In the data rows, zero lies at 7.5, halfway between 7 and 8.
Some points, each followed by its number:
[ 6  6  6  9 10 10  8  4 11 11  6  8  5  8  8 14  8 11 11  9 10  7  9  4
  9 10 12  7  5  4  6  6] 0
[ 7  6  7  6  5  9  6  7  4  4  9  9  2  8  8  4  7  6  6  6  8  7  9 10
  6  5  8 10  5 11  8 10] 1
[10 10  5 15  8 10  9  5  9 10 11  7  9  7 11  6  9  8  7  9 10  5  3 10
 12  6  9  7 10  5  7  6] 2
[10 10  7 12  7  7 11 11  3  6  7  3  6  6  8  9  7  8  5 10  8  8  8  9
  4  9  6  8  7  5  8  8] 3
[ 5  8  5 14 12  6  8  3  9 14  8  8  5  9 14  7 10  6  8  5 11  3  4  8
  6 10 11  8  6  7  6 12] 4
[10  7  5  9 12  8  8  5 12 10 12 10 11  8 12  3 10  6  8  7 10  5  2  8
  9  9 12  6  9  9  7  8] 5
[ 3  8  9 14  4  4  8  4  8  2 12 10  7  8 12  8  5  5  7 13  7  7  5 12
  9  9 10 10  5  7  6 10] 6
[ 4 11 10  6  8 12  5 11  3  6  8  9  6  9  6  8  5  7  6  5  9 12 10  8
  2  6  3  6  7 10  9  7] 7
[ 3  8  9 13  4  4  7  4 10  2 12  8  9  9 11  8  4  5  6 11  5  8  6 13
  9  8  7  9  6  7  6  8] 8
[ 4  3 12  3  9  6  3  3 10  9  4  8 11 10  3 10  7  8  8  5  6  9 15  7
  9  2  1  6  7  3  8  3] 9
[ 2  8  8 13  5  5  9  3  9  3 11  8  6  9 11  9  3  5  7 12  6  7  6 12
  9  9  9 10  5  8  6 10] 10
[10 11 10  6  5  9  5  5 14 10  9  4 10  8  1  8  7  6  8  4  6  6 10  5
 10  7 12 10 10  0  7  8] 11
[ 6  8  9  7 10 10  9  5  6  4  3  7  4  9  6  6 10  8  7  6 11  6  7 11
 12  4  5 10  8 10  9  5] 12
[ 7  3  8  5  6  8  7  6  6  4  7  7  5  9  8  6  7  7  8  9 12  5  9  9
  7 10 10  7  5  8  5  6] 13
[ 9  8  9  5  5  9  5  4 12 10  9  6  8  8  1  5  8  5  9  4  6  4 10  4
  9  7 13 10 10  1  5  9] 14
[ 8 10  6 15 11 11 12 11  8 12  9  7  6  7 10 10  6  7  7  7  5  9  5  6
  2 12  5  8  8  6 12  7] 15
[ 6  5  7  4  7  5  8  5  7  8 11  7 10  7  9  4  5  6  6  9  7  8 11  7
  3 11 13  5  4  7  8 11] 16
[ 4  6  7  8  4  9  7  6  4  5  9  9  2  8  7  5  6  5  7  6  7  6  9 10
  7  6  8 10  5 11  8 10] 17
[ 5  6  3  3  7  8  6  5  6 14 10  7 11  7 10  9  3 13  8 10  9 11 10  5
  4  9  6  2  7  7  6  9] 18
[10 15  8 10  7  6 12  7  9  7  5  8  9  9  9 10  5 10  6 10  5  8  4  9
 12  9 11  6  7  9 11  8] 19
[ 6  5 10  7  6  5  2 12 13  9 12  7  8 11  7 10  9  5  5  4  6  7  8  9
  7 13  7  9  7  7  9  5] 20
[10  5  6  5  4  7  6  8 10  8 11 11 10  6  6  4  7  5  9  7  6  4  5  6
  7  5  4  9 10  9  6 11] 21
[ 8 11 15 11 10 15 10  2 14  7  5 10 11  9  4  4  6  2 10  4  7  6  7  9
  8  6  6  9 10  5 11  7] 22
[ 1  5  7  1  6 10  2 11  3  5  8  6  8  8  5  5  7  8  7  4 10 10  8  8
  2  8  1 11 10 10  5  9] 23
[ 8  7  8  3  9 10  6  6  6  7  7  7 11  9  7  0  7  8  5  4  9 10  9  9
  5  5  5  6  9  9  8  8] 24
[ 4  6  7  5  9  6  8  8  4  0 10  9  6  8  6  9  9  4  8 15  7  7  7  5
  9  8 11  7  8  5  5  3] 25
[ 7  0 10  1  7  7  5  7 10  3  7  7 10  9  6  0  8  5  8  6  6  9 10  8
  8  8  9  5  8 12  5  3] 26
[ 8 10 12 11  6  5  5  9  9  6  9 11 12  8  6 10  9 10  7 11  5 10  8  5
  5  5  4  9  9  2  7  8] 27
[ 1  6  7  2 10 11  4 13  2  3  7  6  8  6  5  7  9  7  7  4 10 12  9  7
  1  8  1 11  9  9  7  7] 28
[ 2  7  8  1 10  8  8  7  7  6  6 10  7 11  4 12  8  3  9  8  9  4  9  9
 11  7  3  7  8  8 11  2] 29
[ 8  9  6  9  9 10  7 12  8  6  8  9  4  9 10 12  8  9  8  7 10  9  7  9
  5 10  8  8  5 10  9  6] 30
[ 6  6  5  9 12  8  8  4 12  8 11 10 10  8 11  5  9  5 10  8  9  5  3  8
 12  8 11  7  9  9  7  6] 31
[ 0  5  7  0  7  9  3 12  2  5  9  8  8  7  4  6  8  7  6  6 10 10  9  7
  2  8  1 11 10 10  7  8] 32
[10  6  4  5 10 10  8  7 11 10  9  8 10  6  6  4 10  6 10  5  8  7  9  4
  6  8 13  4  9  5  7  3] 33
[ 4  5  9  5  5  2  8 11  4  9  5  9 13  5  5  4 12  6  6  6  2  9  8  7
  9  8  6  8  9 11 11  7] 34
[ 6  8  9  7 10 11  7  6  6  4  5  6  4  9  6  6  9  7  7  5 10  7  7 11
 11  5  5 11  9  9  9  5] 35
[ 6  6  5  9  6  0  6  8  7  6  8  7 11  7 10  5 10  6  5  6  5  7  7 11
  8  6  5  8  8  9  6  8] 36
[11 11  7 15  3  9 11 10  5 10  7 12  3  8  6  0 10  6  6  4  2  7  6  8
  7  5 10  5  7 12 10  7] 37
[ 6  6  7  7  9 12  8  3 10 10  6  6  4  8  7 13  7 10 11  8 10  7 10  5
 10 10 12  7  6  4  6  5] 38
[14  5  7  7 10 10  6 10  8 10 11  7  9  2 10 10  9 12  9  9 10  8  5  4
 11  6  6  8  8 10  7  8] 39
[10  5 11 12  5  5  9  4 11 12  6  9  6  6 10 13  7  9 12 11  7  5  8  5
 11  9 12  4  4  7  5  9] 40
[ 5  9  8  8  8  4  8  7 10  6  9  5  4 11  6 13  5  6  6 11  2  7  5  8
 14 10  9  9  9  5  9  5] 41
[ 7  7  5 10 12  7  8  3 11 11  9  9 11  8 11  5 10  7  8  7 10  5  4  8
 11  7 10  6  9  7  8  6] 42
[ 9  7 11 10 10  9 11  5 12  6  4 13 10  9  9  5  9  6 10  8  7  6  5  7
  7  8  8  8  8  8  7  8] 43
[ 6  6  7  6  4  9  7  7  3  5  9  9  2  8  7  4  6  6  6  7  8  6 10  9
  5  6  8 10  5 10  8 10] 44
[13 10  5 12  5  7 13 15 10  1  3  2  5  0  3 12 10  8 12  8  1  9  2  6
 10  8  9 14 11  9  7  6] 45
[11 10 14 12  3  4  8 11  7  5  5  4 11  6  7  8  6  7  8 10  6  8  5  9
  9  9  5  8 10  7  6  8] 46
[ 4  9  3 13 12  7  8  1  9 15  8  7  4 10 14  8  7  7  7  5 12  3  5  8
  7 11 12  8  6  5  6 12] 47
[ 7  6  5 11  9  6  9  9  1 10  8  7  5  1 10 15  8  9 10 14 12  6 10  5
  6  5  3  7  5  5  7  7] 48
[ 8  0  8  0  8  5  5 10 10  2  9  8 13  8  6  0 10  3  7  6  6  8  9  8
  8  8  9  6  9 11  6  3] 49
[ 8  0  9  0  7  7  4  9  9  2  9  7  9  9  6  0  8  5  7  6  6  9 10  9
  9  7  8  5  8 11  5  2] 50
[ 1  4  4  6 12  6 12  0  9  2  7  6 10  6  9  6  4  2 11  8  6  8  9 10
  8  6  8  7  7  8  6  5] 51
[ 7 10  0  2 10  7  6  9  7  8 15 10  6 10 10  6  6 10  3  8  6  9  3  5
  5  7  8  8 10  8  8 11] 52
[10  9  7 10  8 10  9  9  5 10  8  9  4  8  7  8  5  8  7  8  5  6  7  7
  6  3  1  5  9  7  9  6] 53
[10  4 10  4  7  5  4 10  7  7  8  5 11  9  8  4  8 10  4  8  7 10 10  8
  7  8  7  5  7  8  7  5] 54
[ 6 12  9  6  7  3  9  9  6  7  4 10 13 10  7  8 13  7  5  7  8  8 12  9
  4 10 12  6  4  6 11  8] 55
[11  6  8  6  4  4  7  7  9  7  9 10 10 10 11  7  8  9  5 11 11  4  7 10
  8 10  8  7  6  7  7 10] 56
[ 7 13 15 10 10 14 10  2 13  7  5  9 13 10  3  4  5  2 10  4  8  6  7 10
  9  5  5 10 11  3 11  8] 57
[ 6  6  5  7 10 10  8  4 11 10  5  7  5  7  7 15  7 12 12  9  9  9  9  4
  9  9 12  7  6  3  6  5] 58
[ 5 10  9  6 11 10 13  1  5  9  2  6  6  6  8  8  3  8  8  8  6  8  7  8
 12  4  3  9  8 10 13 11] 59
[ 7 13  8 11  3  5  9  8 12  0  8  6  8  9  7 10  5  8  9 10  4 11  3 10
 11 10 14  6  9  8  3  6] 60
[11 11  7 15  9 11  9  5  9 10 10  8  9  7 10  5  9  8  8  7 10  6  4 10
 10  5  9  6  9  6  8  6] 61
New points follow, each followed by the numbers of its five nearest points above, nearest first.
[ 6  5  4  6  9  5 11  7  8 12  3  7 13  5  7  8  7  8 12  7  6  8  8  3
  1 11  4  6  8  5  5 11] 18 16 33 43 21
[ 8 10  4 15 11 11 12 12  6 12  9  6  7  6 10  9  7  7  7  7  6  9  6  7
  1 11  5  7  8  6 11  7] 15 3 30 53 61
[ 7  9  7  5  4  8  7  7  5 10 10  8  5 11  3  7  5  8  4  8  5  7 11  9
 10  5  5  4  9  4 11  3] 53 54 29 44 41
[15  5  7  6 10 10  6 10 10 10 11  7  9  2 10 10  9 11 10  9  9  7  4  4
 11  5  8  8  8 10  8  7] 39 5 21 42 61
[10 11  6 11  7  7 10 11  4  6  7  4  7  6  9  9  8  9  5 10  8  8  7  8
  3 10  7  8  8  5  8  9] 3 30 15 46 53
[10  6 11 11  5  4  8  3 10 12  6  9  7  7 10 11  7 10 10 10  7  5  9  6
 12  7 12  4  4  6  6  9] 40 0 38 56 58
[13  5  7  7  9  9  5 10  8 11 10  6 11  1 11 11  8 13  9 10 11  9  6  5
 10  5  5  6  8  9  6  7] 39 48 54 18 30
[10 12  7 11  8  6 11 11  5  5  5  4  7  8  9  8  8  9  4 10  7  8  5  8
  5 12  9  9  8  6  8  9] 3 19 46 30 15
[10  6 10 10  4  3  7  4 11 11  6  9  7  7  9 12  7  9 10 11  7  5  9  7
 12  7 12  4  4  7  6  9] 40 0 56 38 58
[ 7 11  5 15 12 11 12 11  7 12  8  7  6  7  9  9  6  6  7  6  5  9  6  7
  1 12  5  8  8  6 13  7] 15 3 30 53 61
[11  6  6  6  4  8  7  8  9  9  9  9  9  4  8  5  6  8  9  7  8  5  5  7
  8  5  4  9  9 10  6 12] 21 39 56 1 53
[ 6 13  7 10  5  6  8  9 12  2  8  6  7 11  6 11  5  9  8 10  4 12  4  9
 10 12 14  4  9  7  3  4] 60 41 19 8 10
[11 10  6 10  9  7 10 11  4  7  7  5  8  7  9  9  7  9  6  9  9  8  6  7
  2 10  6  8  8  5  8  9] 3 30 15 53 46
[ 4 11 10  6  8 12  3 12  5  6  9  7  5  9  6  9  6  7  6  5 10 11  9  8
  3  8  6  7  8  9  7  7] 7 30 28 23 32
[ 7  2 10  3  6  9  5 10  5  7  8 11  4  9  7 10  8  9  9 12 11  6  7  4
  6 11  7  6  7  9  4  7] 13 30 56 25 44
[ 9 13  1  2 10  8  6 10  8  7 15 11  8 11  8  4  7  9  3  8  5 10  3  4
  4  7  9  8 11  7  8 10] 52 21 24 5 33
[11  6 10  6  7  6  5 11  8  7  8  5 10  7  7  7  9 12  5 10  7 11  8  6
  8  9  8  5  9  7  6  4] 54 39 46 27 56
[10 13  7 11  7  6  9 13  3  8  8  3  7  6  9 10  8  8  5  9  8  8  6  8
  3 10  7  9  8  6  8 10] 3 30 15 46 53
[ 9  7 13  4  6  6  5  4  8  1  8  5  3 10 10 10  2  8  7 12 10  7  8 10
 12  7 11  5  4 11  4  9] 13 56 10 1 17
[ 5  7 14 13  6  9  7  3  9 14  9 12  7  7  9 10  7  6 10  9  9  4  8  7
 10  7  9  7  5  7 10 10] 40 43 0 61 42
[11 11  6 12  5  7 10 12  3  6  8  4  7  5  8 10  7  9  6 11  8  8  7  7
  2 10  7  9  7  5  7 10] 3 46 30 15 53
[ 6 14  9 10  3  5  7  7 13  0  8  7  8 12  7 13  6  9  8 11  6 11  4 11
 12 11 14  6  8  6  2  4] 60 41 19 8 10
[12  5 11  5  7  6  4 12  8  6  8  7 10  8  8  6 10 11  4  9  6 11 10  6
  6  9  8  6  7  8  9  5] 54 56 24 20 27
[ 4 10  9  6  8 10  4 11  5  5  9  8  5  8  7 11  5  7  7  6  9 12 10  8
  3  6  3  5  7  9  7  6] 7 30 28 32 23
[13  8  2  9 11  8  6  9 10  7  8  6  6  6  8 10 10 12  8  8  8  8  5  5
  7  4  6 10 10  3  4  6] 39 53 2 30 61
[ 4  6  9  7  6  3  7 12  5 11  5  9 14  5  5  2 13  6  6  2  3 10  9  7
  6  7  5  8  9 11 11  7] 34 36 24 54 55
[ 7  5  5 10 10  8  9  9  2 11  8  8  6  2 10 15  9  9 10 13 12  6 10  4
  4  6  5  8  4  4  8  9] 48 3 0 39 30
[11  6 10 11  3  3  7  4 11 11  7  9  6  7 10 11  8 10 10 11  7  5  9  6
 12  8 15  4  3  6  5  9] 40 0 56 38 58
[ 3  7  9  2 11  9  8  6  7  7  4 10  7 11  5 11  9  4  8  8 12  4  8 10
 11  7  2  9  8  8 12  4] 29 12 35 13 59
[ 9  6 11 12  4  3  8  3 10 12  6 10  7  7 10 12  8 10 10 11  7  4  8  6
 12  8 12  5  4  7  5 10] 40 0 56 38 58
[ 9  9  7  2 11  4  8 10  5  6  3 12  7  8  6  6 13  4  8  6  8  5  9  4
  4  7 10  5  5  9  7  9] 55 13 33 43 1
